(in the rows, 128 means zero)
One turn sends every row of this set to another row. A few are shown first. Where does it send the rows asked after them?
nuso: [123 169 139 111 167 137 109 137 141 160 169  86 104 157]
pone: [135 142 141 116 138 134 136 116 180  99 150 113  87 141]
Noso: [108 118 163 124 166 129 150 144 123 140 182 137 112 124]
guze: [138 152 133 152 146  99 140  98 108 142 146 118 142 137]
vaf: [157 152 119 111 160 112 108 125 109 129 142 132 158 135]
zod: [115 128 143 118 132 121 113 132 164  88 153 147 122 124]
fozul: [102 150 141 132 171 150 143 129 165 134 154 111  76 128]
Suded: [140 151 137 118 162 125 149 132 136 132 213 117 126 110]
Zag: [104 149 135  85 148 124 122 123 137 150 191 133 124  98]
vome: [134 165 147 122 145 130 123 108 151  85 151 114 123  92]
faf: [103 157 118 100 154 146 152 126 117 138 186 139 140 125]
lev: [142 139 101 126 148 134 131 103 134 131 114 145 133 137]
lemit: [123 168 133 106 170 154 147 107 110 100 144 140 131 133]
fela: [129 173 127 105 173 118 161 112 120 164 164 106 107 145]
Tikun: [141 129 150 130 127 110 155 121 156  94 151 109 123 141]
zug: [130 141 134 148 156 109  99 135 164 164 157 105 106 136]
Nagu: [151 118 135 128 168 137 132 118 128 154 134 149 145 127]
pabef: [125 162 137 133 152 126  85 132 132 128 156  76 108 129]
Vemug: [103 161 128 107 144 118 127 111 159 123 105 130 113 148]
nodin: [125 149 151  92 166 107  98 145 154 155 130 109 111 118]

vaf goes to Suded
pabef goes to Tikun
guze goes to Noso
And these:
pone goes to lev
Vemug goes to lemit

One turn sends every row of this set to another row. A few are shown first. Where does it send the rows asked after them?
biso: [118 103  94 109 128 160 123 132 113 114 105 151 107 108 129 126 119 165
 101 131 158 117 141 153 116 127 117  92 120 125  98 130 145 100  93 128
 135 140 140 132 107]
viz: [117 141 119 116 130 128 151 127 142 118 167 103 130  96 114 121 115 123
 162 128 163 141 101 118 144 123 161 127 149 148 142 119 136 131 156 125
 108 101 137 115 138]
dibon: [106 105 120 145 116  87 139 132 125 100 147 138 149 142 127 161 101 115
 120 121 129 145 149 143 123 163 111 113 130 131 101 122 101 117  94 113
  98 118 116 129 110]
Sozu: [135 123 156 148 115 128 162 123 138 121 163 142 158 108 116  83 151 112
 110 129 171 122 143  97 139 127 113 148 138 155 137 129 158 129 138 134
  88 131 131 131 150]
nepa: [114 114 112 139 147 137 183 141 102 131 142 115 139 141 126 159 122 171
 109 109 130 141 118 133 154 154 116 129  82 107 157 126 134 138 109 144
 141 145 130 157 135]
zenol: [103 102 116 141 116  92 138 132 129  95 137 142 151 142 132 157 101 115
 118 122 137 147 153 143 128 161 111 110 131 131  93 120  98 111  97 117
 103 125 118 125 115]
molep: [114 109 110 134 147 132 186 148  97 133 143 112 137 137 131 161 125 168
 103 113 131 145 114 132 152 152 110 132  90 107 154 123 135 144 109 131
 141 144 134 157 135]
mopa: [131 126 124 128 113 117 136  90 100 115 150 154 122 119 118 142 116 116
  84 138 115 106 147 109 151 155 118  99  71 106 132 110 149 121 122 157
 103 136 148 100 140]
Busin: [114 119 106 145 142 140 185 141  96 135 148 108 138 135 130 160 129 177
 110 119 136 145 114 129 156 156 109 125  87 108 150 130 137 146 115 145
 131 141 131 156 140]
siki: [129 120 116 123 117 112 139  94  96 112 142 152 121 117 111 143 113 124
  84 145 117 105 141 103 152 158 119 101  74 106 134 105 149 123 124 151
  99 146 151  94 145]
relo: [121 110 159 168 126 148 123 134 102 128 123 121 108  90 108 112 147 111
 118 130 119 111 137 112 109 115 149 148 159 146 118 122 128 131 148 143
 120 157 159 122 136]
gapo: [124 120 163 173 127 144 125 146 101 121 120 118 109  91  97 112 149 111
 121 133 125 117 145 117 113 106 151 149 154 144 128 121 123 134 147 150
 118 146 158 130 131]
zivi: [111 112 153 162 147 131 142 143 116 117 140 101 125  98 126 113 137 100
 138 144 163 150 137 134 165 106 154 116 114 139 152 155 149 104 158 124
 151 132 166 117 135]
Fefug: [135 123 148 155 123 131 156 135 134 120 154 134 159 100 109  88 157 111
 114 129 185 116 144  98 138 125 115 153 138 155 144 125 153 126 135 133
  86 133 132 129 149]
Kipeg: [107 109 158 163 146 140 138 136 121 111 140  96 118 105 136 109 129 111
 132 149 152 151 139 139 167 106 153 111 126 134 157 152 145 106 157 123
 150 134 160 119 132]
Suk: [116 113 109 144 149 136 183 146 102 129 143 114 134 139 136 157 122 170
 114 106 137 138 115 136 150 159 109 124  87 106 159 129 140 140 103 133
 141 148 128 160 133]
lipa: [117 107  89 114 129 158 128 125 108 119 109 151  94 103 131 126 123 163
 103 126 157 114 138 150 116 133 120  89 118 125  96 136 148 103  95 128
 133 139 142 131 111]
Nilup: [102 104 118 138 115  83 149 136 129  98 137 139 145 146 131 158  99 112
 115 123 131 143 156 145 127 158 110 111 127 133  95 121  98 116 105 113
  97 124 124 125 114]
Lur: [128 124 123 129 115 123 141  99  95 119 145 146 123 124 114 151 117 118
  87 149 114  96 143 105 162 159 118  94  75 108 141 108 141 124 127 159
 100 137 153  97 140]
kup: [112 114  87 106 128 151 126 132 114 115 111 145  97 106 127 118 118 161
 106 143 157 121 142 150 125 126 117  84 128 127  97 136 147 106  87 132
 132 142 139 129 108]
Fopi: [119 109 166 177 128 155 126 137 106 122 122 121 105  94  99 112 151 121
 116 139 124 110 144 116 116 119 148 147 158 145 126 116 125 139 143 147
 119 148 150 125 142]
pem: [120 103  95 109 126 153 133 135 109 116 109 150  98 109 127 120 119 169
  98 138 158 120 138 152 114 126 119  85 117 122  94 133 149 107  97 127
 128 143 141 135 109]
suf: [133 123 149 145 120 141 157 122 143 115 153 137 153 108 117  84 152 112
 113 126 182 119 142  97 138 124 115 147 144 154 139 124 149 133 133 132
  83 133 123 124 159]
Keso: [126 142 125 119 136 125 148 131 134 119 168 101 136  94 111 126 109 126
 164 125 163 140  95 114 135 125 161 131 152 155 135 124 139 132 150 118
 110 115 144 124 128]
nake: [113 108 158 160 148 132 146 138 122 120 136 103 117 106 131 106 135 108
 139 143 154 143 130 135 162 115 155 109 117 142 157 161 158 101 159 120
 151 144 165 124 132]
sedok: [102 108 115 143 109  87 140 138 129 104 133 136 145 144 138 150 112 108
 117 127 134 147 150 143 129 161 106 110 143 133  97 115  96 117  93 118
 102 124 120 134 117]
vanu: [134 123 124 126 113 118 139  94 102 113 143 154 126 124 114 144 114 125
  84 142 118 103 141 107 153 160 120 101  68 104 138 103 146 122 130 160
 106 138 147  99 143]
tira: [125 150 120 120 133 121 147 137 139 116 160 104 129  94 111 120 117 119
 162 119 175 137 105 113 134 120 162 130 147 152 139 119 138 134 156 128
 108 114 144 120 130]

gapo goes to zivi
Sozu goes to relo
And these:
biso goes to nepa
siki goes to pem
Kipeg goes to viz
lipa goes to Suk
sedok goes to Lur

One turn sends every row of this set to another row. A few are shown first. Where does it send the rows asked after them?
noli: [169 120 142 124  87 166 179 145 137 170 148  97 116 112]
tir: [126 153 125 127 137 136 166 139 166 143 131 155 123 134]
kelev: [127 157 107 126 126 138 166 128 177 157 134 142 121 122]
lep: [136 121 138 128  76 155 139 172 128 156 117 111 113 116]
Duto: [176 124 120 105  97 172 156 108 130 143 128  99 141 116]
lel: [181 107 163 142 100 169 163 140 160 122 127 121 120 115]
nereg: [163 120 121  88 101 189 169 133 149 154 111 132 151 143]
mub: [141 107 131 112 113 122 160 152 190 174  87 112 111  97]
rukup: [153 141 128 104  65 175 159 151 162 142  94 128 107 106]
Sabos: [121 153 117 140 127 131 151 118 165 143 132 131 117 115]
bon: [140 106 160 117  91 191 176 145 173 150 103 135 122 136]
fodo: [116 154 134 127 132 138 168 113 152 150 139 130 116 125]
suzu: [134 110 146 111 114 117 157 130 165 169  93  92 102  88]
pof: [164 113 168  93 135 119 187 154 157 151 102 126 109 110]
Barof: [159 113 130  90 140 157 147 161 173 118 115 118 130  71]
Dab: [112  93 138  89 142 169 147 164 168 157 116 113 136  97]
nuta: [130 103 148  97 145 153 133 164 145 125 119 108 129  84]
Mamen: [145 123 120  73 129 166 160 142 168 147 121  98 122  63]
Teti: [137 107 139  70 145 173 179 154 159 160 134 107 132  91]
kop: [160 107 143 100 127 122 178 168 187 163  91 133 116 111]
zol: [168 125 103 110  89 168 131 143 150 133 100 127 147 122]
Gusan: [146 114 170  99 127 117 173 132 144 156 103 101 102  96]
lefaf: [137 107 115 116  96 172 135 134 130 165 118 105 149 136]
Liti: [164 109 146 115 114 172 142 131 128 122 115 127 149 139]
mebab: [137 163 132 120 134 136 173 121 156 133 136 145 116 123]

lefaf goes to Duto
Dab goes to Mamen
And these:
tir goes to kelev
lep goes to noli
mub goes to suzu

One turn sends every row of this set to another row. A few are shown first. Where does it send the rows asked after them?
Ruz: [151 110 143 146 167 114 133 128 136 141 136  86 128 130 125 124 136 130
 120  95]
niz: [157 108 141 158 151 112 121 130 134 145 117  81 130 134 140 114 135 110
 124 116]
kelog: [115 122 176 121 166 123 126  86 149 151 119 137 112 141 120 122 133 133
 122 144]
zurar: [133 151 181 132 136 114 116 137 108 151 111  94  92 102 135 111 131 126
 125 129]
zibiz: [126 119 160 123 132 134  92 113 154 164 105 129 123 128 134  94 126 111
 129 165]
saket: [119 122 156  95 152 142 101 120 161 160 141 137 123 113 109 102 122 141
 122 128]
mogam: [119 127 147 104  90 124 139 142 134 142 155 144  83 104 100 131 121 133
 116 146]
namo: [142 106 130 154 110 102 118 108 107 127 104 143 101 150 144 126 129 132
 130  97]
lup: [ 91 137  98 133 113 106 129 122  94 128 130  91 126 120 133 130 134 110
 111 115]
kazit: [125 144 163 131  92 135 111 157  90 137 133 153 147 150 125 129 133 127
 129 139]
Nafu: [139 108 122 128 118 113 117 122 115 127 133 148 105 134 125 125 123 153
 126  70]
bonu: [133 134 145 109  97 147 126 117 132 154 151  91 133  89 118 128 129 135
 110 155]
pabo: [106 152 113 126 166 126 112 138 119 128 126 146 136  88 131 114 122 122
 143 140]
gupi: [133 145 121  98 140 129 127  91 149 138 157 126 139 148  87 135 125 137
 116 136]
Gogek: [ 92 138  96 130 110 109 126 126  95 129 132  91 128 116 131 127 133 111
 112 113]
Kir: [116 122 112 130 111 113 109 130 157 141 131 172 130 140 134 109 120 125
 123 170]
gon: [116  80 140  97 112 118 101 131 145 141 122 121 124 116 132 162 133 113
 117 152]
Rizog: [129 151 181 125 145 115 122 136 108 149 121  97  91 100 127 116 131 137
 123 118]
Migo: [117 126 160 125  98 112 155 118 125 136 137 143  75 123 109 144 129 127
 117 159]
venim: [139 123 126 130 175 111 147 132 133 140 148 110 134 163 133 122 139 105
 137 120]
Vuru: [167 132  99 116 121 114 129 116 124 139 117 153 104 104 132 120 133 125
 130  92]
sufo: [121 144 171 134 106 129 126 141  86 132 134 156 140 158 121 142 137 134
 126 134]
sidin: [144 143 110 105 109 136  97 113 153 149 140 118 149 140 103 110 120 114
 124 160]
Noru: [151 138 173 124 120 141  92 167 103 145 122 120 126 114 128 108 124 129
 125 111]
darag: [169 130 101 128 114 110 124 114 122 141 101 149 104 110 143 118 135 112
 131 108]
Migar: [157 110 131 139 149 124 113 148 141 148 136  82 135 119 130 107 130 121
 123 100]
sede: [127 135 158 115 118 135 151  94 125 145 151  95 124 102 114 148 135 144
 107 148]
kima: [111  80 142  90 122 119 109 128 146 138 132 124 123 115 123 169 133 124
 115 139]
Zifan: [120 145 164 120 103 137 119 155  92 134 147 157 145 147 114 135 132 141
 125 123]
vevos: [109 123 125 135 133 104 134 107 150 131 133 177 121 154 129 130 127 135
 119 162]
gasi: [113  80 147 102 121 113 113 118 141 137 121 123 120 125 130 173 137 118
 116 149]
diben: [ 90 139  97 129 116 108 131 123  95 127 134  92 126 117 129 131 134 114
 110 109]
Memu: [145 120 118 136 155 114 129 146 135 147 136 105 139 158 144 106 136  89
 142 136]
kugep: [110 126 113 113 129 117 122 129 159 136 154 178 127 135 116 119 120 146
 118 145]
Nito: [141 139 187 126 148 131 122 142  96 134 131 126 115 127 116 133 130 145
 120  94]
ful: [133 152 176 122 135 119 112 146 112 152 121  95  94  94 130 108 128 132
 125 121]
bap: [102 153 123 136 178 117 127 121 114 124 121 147 129  99 132 126 127 124
 143 141]
Vunu: [123 124 149 124  75 119 131 138 129 145 130 138  84 114 118 124 124 112
 121 171]
Ger: [142 123 114 116 163 122 129 155 141 147 158 109 140 146 129 108 132 106
 138 115]
divir: [148 137 189 150 130 124 112 138  91 137 101 119 117 137 139 123 133 120
 126 126]
leg: [133 132 156 131  99 134 137  97 124 151 129  88 128 107 130 137 136 122
 112 173]
Moz: [107 151 118 142 163 119 114 129 114 128 110 143 133  99 141 115 125 111
 146 155]
big: [164 131 107 127 127 106 139 102 119 134 107 153  99 116 137 129 138 122
 129  99]
kol: [147 107 114 138  92 116  93 136 117 136 114 140 112 130 141 106 121 131
 132  94]
ropu: [104 149 101 113  93 129 125 136 137 126 159 144 135 144 100 142 127 131
 115 131]
poz: [102 147 115 135 102 113 143 110 127 120 140 143 128 165 109 156 135 123
 115 144]
zer: [111 146 103 134  77 123 115 133 132 129 132 138 136 154 119 134 130 108
 120 159]
veno: [139 142 127 128 127 118 123  79 141 140 122 119 137 166 111 131 130 112
 122 169]

gupi goes to sidin
Migo goes to mogam
divir goes to Nito
And these:
gon goes to gasi
zer goes to poz
Ger goes to Memu
zibiz goes to kelog
sede goes to bonu
big goes to Vuru
Kir goes to vevos
diben goes to Gogek
Migar goes to niz
ful goes to zurar
pabo goes to Moz
sufo goes to Zifan
kol goes to namo

One turn sends every row of this set to another row. A few are shown first. Where does it send the rows asked after them?
Zini: [138 124 122 148 126 160 164 140 132 154 115 130 119 148 111 111 133 160
 157 126 130 117 149 150 135 139 172 102 139]
Veb: [117 171  89 125 126 131 151 112 131 144 102 139 160 128 124 141 150 125
 152 130 149 107  97 120 106 127 110 142 160]
tezu: [120 131 123 113 133 158 126 132 125 112 112 157 104 146  88 128 133 151
 160 114  88 132 125 124 129 161 144  99 122]
muge: [111 150 117 105 156 132 140 107 128 106 136 135 126 150 113 124 134 160
 148 144 136 127 152 157 140 135 147 126 116]
Kagib: [150 144 124 161  97 122  92 154 161 123 101  98 128 122 141 145 117 143
 131 126 100 107 116 114 121 141 157 120 117]
vug: [134 132 105  86 122 135 128 104 149 160 121 136 113 174  96 134 137 154
 151 117 127 114 133 139 122 126 141 111 160]
Mobis: [109 132 119 132 141 137 166 104 149 113 124 115 145 160  85 117 125 152
 141 139 126 112 150 140 136 113 144 117 124]
gul: [125 137 114 107 115 131 145 136 133 145 113 151 126 177  82 126 115 131
 160 102 110 112 113 135 121 111 135  99 149]
sepot: [121 143  96 172  96 132 117 148 157 162 123 123 150  96 139 113 154 142
 114 121 136 116 114 130 142 120 104 129 166]
vep: [155 124 131 131 107 137  78 161 133 131 113 102 149 125 132 151 119 134
 139 113  94 114 123 127  95 160 142 101 117]
faz: [127 139 112 164  86 133  80 149 158 107 131 120 152 108 131 136 116 134
 126 145 110 118  96 121 129 134 138 116 114]
rez: [142 120 138 112 152 125 137 143 141 120 112 137  76 139 107 117 148 151
 163 111 147 139 139 143 144 135 118 118 146]
Mezu: [111 176 128 135 144 110 109 117 131 147  93 139 173 124 136 140 150 121
 122 110 133 109 120 135 112 127 119 140 158]
Vekir: [127 112 141 112 128 140 132 133 146 101 105 128 122 111 147 119 122 116
  82 121 123 130 144 138  99 111 117 157 132]
Belo: [114 108 127 137 128 139 139 133 134 115  91 128 147  93 142 125 123 107
  90 145 143 129 121 149 112 100 114 138 113]
babi: [153  89 150 116 143 158 119 160 124 141  97 114 143  80 112 145 144 139
 133 118 135 130 126 128 128 138  96 130 129]
Fik: [162 147  92 137 105 168 119 155 141 159 149 103 153 115 130 109 137 156
 113 128 126 106 117 144 126 124 124 135 126]
kubig: [121  83 146 115 131 148 120 139 115 101 120 116 123  98 129 142 143 136
 158 127 140 115  90 134 112 106 103  98 130]
tepa: [113 145  98 143  69 146 126 167 129 156 154 118 123 138 135 112 157 145
 126 140 127 129 113 126 114 119 128 106 149]
sepev: [123 148 115 121 121 139 121 103 121 100 114 138 103 134 101 138 132 144
 171 126  90 158 132 144 145 134 125 108 123]
tel: [136 145 125 115 152 158 116 150 131  88 118 125 145 124 133 133 136 111
 103 136 130 139 142 138  87 124 115 158 134]
Tuvo: [130 114 147 119 123 123 125 109 151 122 131 121 105 152  98 124 145 147
 173 114 152 150 153 134 141 108 119 114 157]
Zuzi: [146 127 131 153  88 115 122 124 155 127 107 101 125 111 123 129 132 145
 156 135 108 119 100 115 115 174 125 106  98]
Dasu: [125 130 113 142 108 128 173 156 120 141 107 136 106 135 117 108 123 151
 166 107 118 140 155 149 151 135 133 111 132]
Vasak: [126 145 105 132  83 156 113 155 147 159 154 135 149 107 129 113 142 159
 107 123 124 114 115 126 144 114 122 144 161]
tuni: [123  84 137 125 106 115  92 150 151 136  90 115 133  99 129 155 122 127
 132 116 148 114 105 104 125 117 105 112 118]
Zam: [104 113 141 108 126 105 155 141 148 104 112 126 139 127 123 132 134 115
 106 159 133 136 144 141  89 138 113 140 148]
sobof: [ 97 151 111 127 110 119 105 116 140 135 102 157 165 123 140 133 135 100
 112 107 128 125 117 126  91 130 104 136 157]
Fuba: [129 169 114 112 137 117  99 141 139 168 117 120 169 139 120 137 160 131
 122 107 149 117 134 116 106 139  98 142 151]
Zimip: [126  96 164 116 123 145  97 147 116 143  99 131 143  87 117 149 136 141
 137 117 137 121 101 115 139 111 117 114 107]

Tuvo goes to gul
Belo goes to sepot
vep goes to tel
And these:
Vasak goes to Zimip
kubig goes to Veb
vug goes to tezu

